128 stands for zero in the data rows.
Here are some points:
[ 46 115 125  34 106  39 111  63 122 102 136 120 227 114 155 243 152 118
  43  87 108 110 124  83]
[ 88  89 140  47  93  59 120  78 116 108 134 127 213 117 134 233 157 115
  65 104 101  97 125  90]
[ 90 100 140  84 128  51 110 105 125 114 150 115 192 126 148 209 123 139
  95 102 104 109 139 101]
[118 110 153  84 123  65 106 113 126 120 140 119 112 135 138 188 150 121
  75 107 123 128 133 106]
[118 112 157 123 121  61 117 120 128 125 160 127  96 130 130 153 119 110
  89  88 133 100 142 114]
[125 127 154 143 108  68 115 138 146 127 151 137  65 139 136 146 104 116
  79 102 142 139 142 129]
[146 136 169 166 127  68 134 136 123 128 167 127  49 145 124 116 139 124
  91 110 123 115 141 134]
[114 126 158 186 124  84 116 118 147 136 162 127   0 137 117  98 149 133
  84 107 145 134 140 138]
[122 131 172 212 134  71 124 143 134 142 173 138  13 142 127  92 127 108
  98 104 141 122 145 144]
[120 123 171 174 133  68 129 123 136 132 157 134  59 123 126 125 141 127
 110 103 131 112 143 115]
[ 98 113 142 150 141  89 135 114 141 120 100 129  90 134 141 139 145 126
 137  97 122 132 151 127]
[121 124 152 165 138  80 120 117 130 131 123 124  60 131 150 123 125 125
 149 105 134 131 138 122]
[103 121 158 175 110  87 117 115 106 126 115 139  46 138 146 139 137 124
 165  98 137 123 154 133]
[124 132 164 179 138  86 101 148  93 149 131 137  51 135 151 126 134 123
 176 118 156 125 133 127]
[116 154 166 181 136  82 124 139 102 127 133 127  68 129 122 115 116 109
 161  85 130 129 150 147]
[109 140 164 219 119  75 125 129 105 132 138 132  28 139 150  96 139 104
 140 114 133 131 136 140]
[119 145 169 213 146  73 123 121  82 137 150 126  31 125 153  95 142 118
 147 110 147 119 150 146]
[122 158 167 208 129  77 124  87  88 126 157 129   0 148 132  93 153 122
 169 111 163 117 143 147]
[104 148 171 182 124  74 136 153  92 134 150 130   5 156 157 117 116 124
 135 122 146 124 146 145]
[114 147 174 226 125  63 108 141 113 140 158 141   1 136 150  92 110 123
 136 106 169 114 150 162]
[103 151 160 199 138  76 109 139 108 133 141 127  18 136 157  97 130 121
 137  98 156 134 144 149]
[111 149 173 188 129  85 125 128 100 138 158 149   0 134 164 109 142 121
 153 121 157  98 137 133]
[113 142 154 174 133  72 125 125 108 109 168 126   0 133 138 107 144 120
 115 102 157 118 136 144]
[118 155 170 176 124  72 110 113 120 124 156 131  21 128 131 121 132 117
 107 107 160 117 153 144]
[101 150 169 180 135  74 122 118 115 104 154 121  17 125 143 108 122 107
 101 105 149 115 137 146]
[119 149 155 243 124  78 122 139 125 109 160 142   5 150 143  36 137 118
 107 108 166 130 147 131]
[127 145 156 246 151  72 133 130 126 129 165 139   7 128 136  43 134 131
 102 123 185 146 166 151]
[118 162 150 255 141  83 133 146 132 139 180 140  28 121 143  34 112 123
 107 131 157 130 165 171]
[108 167 161 238 133  78 130 135 134 113 170 141  42 123 145  48 135 121
 110 123 164 118 132 148]
[123 149 161 229 130  70 116 130 124 136 171 116  49 118 162  64 105 120
 101 109 171 127 140 151]
[113 160 147 243 138  84 133 120 139 122 185 131  50 131 164  30 126 111
 114 118 161 134 152 150]
[122 139 168 255 129  87 143 134 131 122 160 130  13 129 146  22 138 105
 119  95 153 116 140 168]
[120 143 155 255 145  77 125 123 132 129 168 124  47 132 126  42 142 114
 108 126 157 116 153 132]
[106 134 169 249 128  83 122 145 136 117 188 113  50 138 164  20 126 116
 108 109 149 158 159 170]
[114 145 144 225 134  72 136 126 127 125 179 118  64 124 152  80 139 125
  94 111 155 117 141 153]
[128 148 155 226 141  69 115 114 132 138 168 130  34 128 132  83 131 107
  85 115 166 134 143 145]
[122 139 157 249 146  92 129 104 119 123 167 140  59 117 115  36 138 130
 102 100 175 127 145 152]
[127 154 151 255 148  81 138 136 116 138 186 115  47 110 153  46 137 122
 129 118 167 118 156 153]
[109 133 168 235 156  85 115 118 118 120 165 133  53 131 152  57 138 122
 126 112 161 118 146 136]
[108 139 178 255 143  83 138 119 118 116 167 136  89 137 167  60 127 128
 126  97 155 119 153 146]
[103 144 158 216 137  76 129 104 129 136 166 136  51 136 161  51 145 110
 101 105 150 124 140 145]
[ 97 125 153 253 143  74 133 100 119 127 169 126  19 133 165  44 139 112
 105 118 159 138 150 156]
[ 79 138 163 231 134  86 119 101 127 124 178 118  20 120 167  62 153 119
 104  95 164 134 150 159]
[ 76 141 170 206 129  77 125 105 130 112 160 128  38 127 170  73 158 118
  98  99 145 110 154 153]
[ 91 147 155 255 138  83 141 113 148 131 156 126  10 131 177  36 131 105
 101 111 154 125 133 153]
[109 143 185 246 142  83 136 106 119 117 184 133  19 129 153  34 131 114
 118 114 180 140 135 153]
[100 147 179 251 143  75 127 108 131 143 170 127  18 130 156  20 146 133
 110  91 178 133 151 155]
[116 147 176 250 141  88 125  97 132 130 173 136   9 130 160  33 143 123
 118  98 174 118 153 145]
[104 146 147 255 131  77 122  97 130 119 177 126   2 149 178  40 159 117
 115 107 181 130 140 141]
[ 98 148 184 236 133  75 136 116 128 122 158 121   0 124 158  48 146 126
 107 106 174 133 155 161]
[ 94 145 164 229 131  78 141  95 133 132 166 126  17 130 168  53 163 113
  97 110 169 106 158 151]
[101 146 169 231 144  77 117 116 139 124 165 129  27 130 157  53 163 112
  91  85 147 122 162 150]
[109 133 150 223 129  73 120 114 124 134 156 124  49 137 136  56 143 116
 109 102 157 137 151 144]
[117 158 149 235 118  85 130 112 139 131 172 135  24 134 140  54 147 122
  83 103 173 112 134 148]
Then 24 other points, each followed by its number:
[102 160 169 248 140  87 126 130 136 134 177 153  27 122 141  32 146 120
  81 112 164 125 144 160] 0
[110 147 177 253 141  70 126 136 135 120 178 115  32 115 159  11 123 118
  70 108 172 108 150 142] 1
[106 155 165 254 128  80 120 120 134 140 181 139  21 126 167  37 120 109
  79 122 164 120 142 144] 2
[ 99 157 158 244 136  79 122 150 133 131 175 122  28 123 173  11 112 119
 106 128 167 132 148 149] 3
[133 148 173 255 141  81 146 156 144 113 183 129  66 119 134  10 118 118
 113 115 173 112 148 152] 4
[130 164 168 255 144  80 129 151 144 130 186 147  43 125 149   6 127 127
  99 106 184 127 151 142] 5
[112 158 154 243 136  77 122 122 147 128 173 124  24 123 150  20 143 134
  94 118 170 129 142 154] 6
[126 153 163 255 130  77 127 123 148 122 178 125  10 141 158  17 123 119
  89 112 162 106 158 149] 7
[115 145 170 255 136  77 119 139 167 140 180 137  12 143 159   0 133 119
  98 112 189 123 145 148] 8
[108 156 170 242 136  84 121 129 132 134 174 125   6 145 153   0 121 108
  99 111 184 138 167 138] 9
[106 154 169 253 132  90 118 139 157 127 184 143   1 132 149  19 115 116
  82 104 175 139 142 155] 10
[125 156 169 239 133  90 153 149 151 133 165 132   0 133 150  64 128 118
  86 108 174 120 131 164] 11
[121 144 172 235 119  66 118 131 142 131 170 127  35 124 140  54 131 126
 103 113 153 110 158 137] 12
[122 159 160 202 119  76 134 107 124 132 171 127  14 129 133  86 151 114
  80  93 162 117 149 143] 13
[125 159 163 222 137  58 120 140 132 139 174 133  26 128 129  74 123 116
  84 108 162 137 145 152] 14
[114 153 144 196 144  72 119 124 145 127 182 128   0 121 139  88 122 117
  83 107 177 128 142 157] 15
[123 157 154 190 114  70 140 129 141 128 165 127   0 138 144 105 144 111
  94 118 157 114 137 150] 16
[ 76 135 141  97 106  63 116  76 111  99 153 107 196 120 132 175 136 120
  55  88 139  97 148 109] 17
[104 140 150 111  99  48 117  89 110 108 152 125 167 119 138 161 128 109
  71  94 152 104 127 112] 18
[ 77 147 141 102 102  54 109  91 124 106 151 126 158 117 144 170 140 127
  82  93 135 109 124 107] 19
[ 78 125 124 123 129  70 115 105  95 131 151 108 142  84 143 154 119 120
  82  83 128 114 124 123] 20
[ 87 134 157 128 117  73 113 132 123 122 152 112 118 130 143 144 104 101
  86  88 144 105 129 136] 21
[ 86 131 163 156 125  71 122 109 117 125 143 116  76 130 143 136 122 101
  85  92 143 114 131 139] 22
[109 148 160 159 123  83 111 107 136 110 169 126  76 119 156 112 143 108
  85 105 157 105 142 124] 23
Which two of these numbered points are nearest to each point below, ignoring the 2 directions in which the first points spread most? Their numbers follow each, nearest first.
[ 86 109 143 133 114  58 137 101 128 118 149 126  96 111 170 140 134 108
  74 114 120  95 135 141] > 22 2
[155 143 146 220 130  72 126 128 120 129 169 134  90 123 117  74 104 114
  92 101 175 131 136 138] > 5 4
[ 36 127  96  44 100  50 101  60 107 102 132 115 206 104 178 237 135  97
  60 115 129 101 114  94] > 19 22
[191  46  72  64 155 140 139 153 110 141  33 123 218 115  69 213 109 145
 213 142  37 136 138 112] > 4 5
[186  89  98  69 121 105 135 173 117 133  80 127 218 136  57 213 101 127
 177 147  67 119 111 107] > 4 5
[126 150 173 252 129  69 143 110 164 127 163 121  58 126 127  61 157 103
  68  97 147 125 154 128] > 12 13
[ 94  94  54  42 104  67 127 135 108 123 104 123 212 102 142 234  94 126
 136 197  89 133 104 113] > 3 20
[207  82 111  49 114 119 131 187 116 138  73 135 233 124  52 227  74 139
 193 142  65 139 101 114] > 4 5
[122 121  67  60 138 255 128 107 134 142  91 130 174 133 150  42 171 129
 143 124 120 141 152 121] > 9 6
[119 143 165 199 116  69 123 117 136 121 180 147  14 134 146 106 134 111
  90 103 167 113 149 138] > 13 16
[218  44 157  50 140 119 151 119 142 125   0 142 242 128  48 255 146 154
 255 122  17 136 110 106] > 4 5
[189 140  76 118  64  53 133 168 140 132 171 133 129 121  62 211  90 129
  76 208 157 136  89 131] > 14 16
[144 152  75 123  83  69 126 139 129 115 172 115 140 115 110 163  93 127
  77 174 153 129  92 121] > 14 6
[115 137  72  48 148 244 137 120 105 114 113 114 184 119 126 108 128 134
 107 133 117 128 108 143] > 20 3
[178  73 140  66 140 145 135 150 107 136  37 123 201 132  62 189 133 155
 236 134  60 142 114 105] > 4 5
[117 147 166 255 135  93 135 130 130 107 173 122  40 123 149   6 130 126
 109 103 180 115 145 148] > 1 4
[222  75 175  53 127 105 133 113 140 134   0 128 214 126  36 240 129 144
 255 116  55 143 107 118] > 4 5
[116 158  80  73 155 255 138 127 136 114 145 116 148 132 156  63 153 135
 105 110 158 133 141 146] > 23 6
[117 159 131 119 111 157 123 183 139 132 168 135  62 149 127 113  71 138
  86 125 161 117 100 132] > 10 11
[138 157 136 138 120 141 128 185 140 127 171 137  71 132 125 118  86 130
  93 112 148 120 119 143] > 10 11
[117 164 178 240 124  75 127 110 142 118 162 130  40 137 120  39 146 127
  85 104 164 122 151 148] > 12 6
[139  51 134  39 148 102 142 110 126 142  45 124 231 131 115 249 136 125
 200 121  58 122 121 102] > 4 5
[255  69 147  65 140 119 137 151 144 172   0 140 240 135   0 250 129 156
 255 120  39 147 122  97] > 4 5
[189  41 145  44 112  94 140 123 101 128  44 127 233 124  78 249 132 160
 215 116  15 135 100  88] > 4 5
[ 97 149 158 236 122  89 133 110 135 134 162 125  30 141 163  55 153 114
 100 109 163 105 153 158] > 22 23
[113 166 121 147 182 255 121 115 137 123 164 113 109 130 157   2 138 130
  97 125 154 131 161 128] > 9 23
[144 159 164 223 115  88 126 130 151 114 158 120  53 119 128  64 128 116
  78 110 175 120 145 149] > 12 11
[135 153 146 228 106  69 123 123 139 131 166 109  43 125 133  65 148 116
 109 155 164 123 121 141] > 6 12
[197  68 145  52 127  87 134 128 105 142  20 143 242 123  58 255 117 160
 224 135  59 129 109  96] > 4 5
[240  79 170  45 143 100 144 117 128 152   0 142 241 146  26 250 134 129
 255 129  46 134 121  86] > 4 5
[121 142 132 151  88  94 123 131 135 136 175 121  57 142 141 143 117 119
  94 143 155 116 117 152] > 16 11
[125  40 144  53 116 116 131 156 107 138  11 120 226 126 120 238 122 137
 233 136  32 128 116  89] > 4 3
[177  57 150  47  97 111 125 120 109 135  20 128 218 118  75 240 147 152
 208 131  31 121 136  84] > 4 12
[132 156 108 142 108  59 133 144 122 122 176 139  75 114 119 147 116 118
  91 161 143 112 103 158] > 16 14
[170  72 136  50 117  81 123 117 135 139   0 127 225 130  66 237 123 151
 230 109  47 142 105  98] > 4 5
[139 162 137 228 117  76 120 139 145 126 173 149  44 147 117  72 126 109
 112 128 175 137 138 158] > 14 5
[136 164 138 169 135 119 141 157 157 139 158 144  63 129 113  86 120 123
  99 118 176 131 138 147] > 5 11
[ 94 131 152 205 105  78 126 130 118 139 170 120  50 135 131  99 126 120
 102 117 152 123 134 134] > 2 12
[220  87 130  54 139 132 138 122 116 128  85 116 193 123  24 177 147 138
 171 106  80 129 134 127] > 4 5
[105 152 109 221 118  82 129 191 114 138 176 142  81 131 149  82  81 115
 101 151 178 123 133 154] > 3 21
[209  50 104  48 138 149 146 144 115 148  21 145 240 120  65 210 128 143
 244 123  49 134 140 101] > 4 5
[159  85 139  42 112 100 124 144 120 137  24 125 209 123  90 238 119 144
 228 133  61 123 126  93] > 4 5
[135  82 124  35 117 129 136 131 106 129  27 130 209 116 117 205 112 131
 233 133  54 110 115 118] > 4 3
[145 151 118 143 104  65 130 149 138 123 176 131 103 135 101 150  91 116
  73 155 171 111 120 157] > 14 11
[119 170 156 236 139 127 119 162 123 132 174 134  21 154 148  43 108 129
 125 120 181 131 134 160] > 5 21
[150  58 159  54 139 115 113 146 118 128  11 129 221 120 115 234 107 149
 225 122  52 139 126  95] > 4 5
[125 150 131 238 111  76 128 149 144 128 186 123  58 124 132  66 121 114
 103 125 165 128 126 140] > 14 12
[158  94 109  53 119 115 133 152 107 129  99 123 203 121  87 213 106 157
 145 138  86 126 113 101] > 4 5
[137 144 164 255 120  68 125 144 139 129 194 131  59 117 132  44 119 116
  85 107 167 128 134 141] > 5 14
[155 146 123  42  70  57 105  98 130 112 134 113 194  99  86 237 134 109
  75 132 133 125  94 120] > 18 14
[156  67 162  48 123 103 137 134 126 137  10 125 224 156 106 244 144 135
 231 146  60 125 128  74] > 4 5
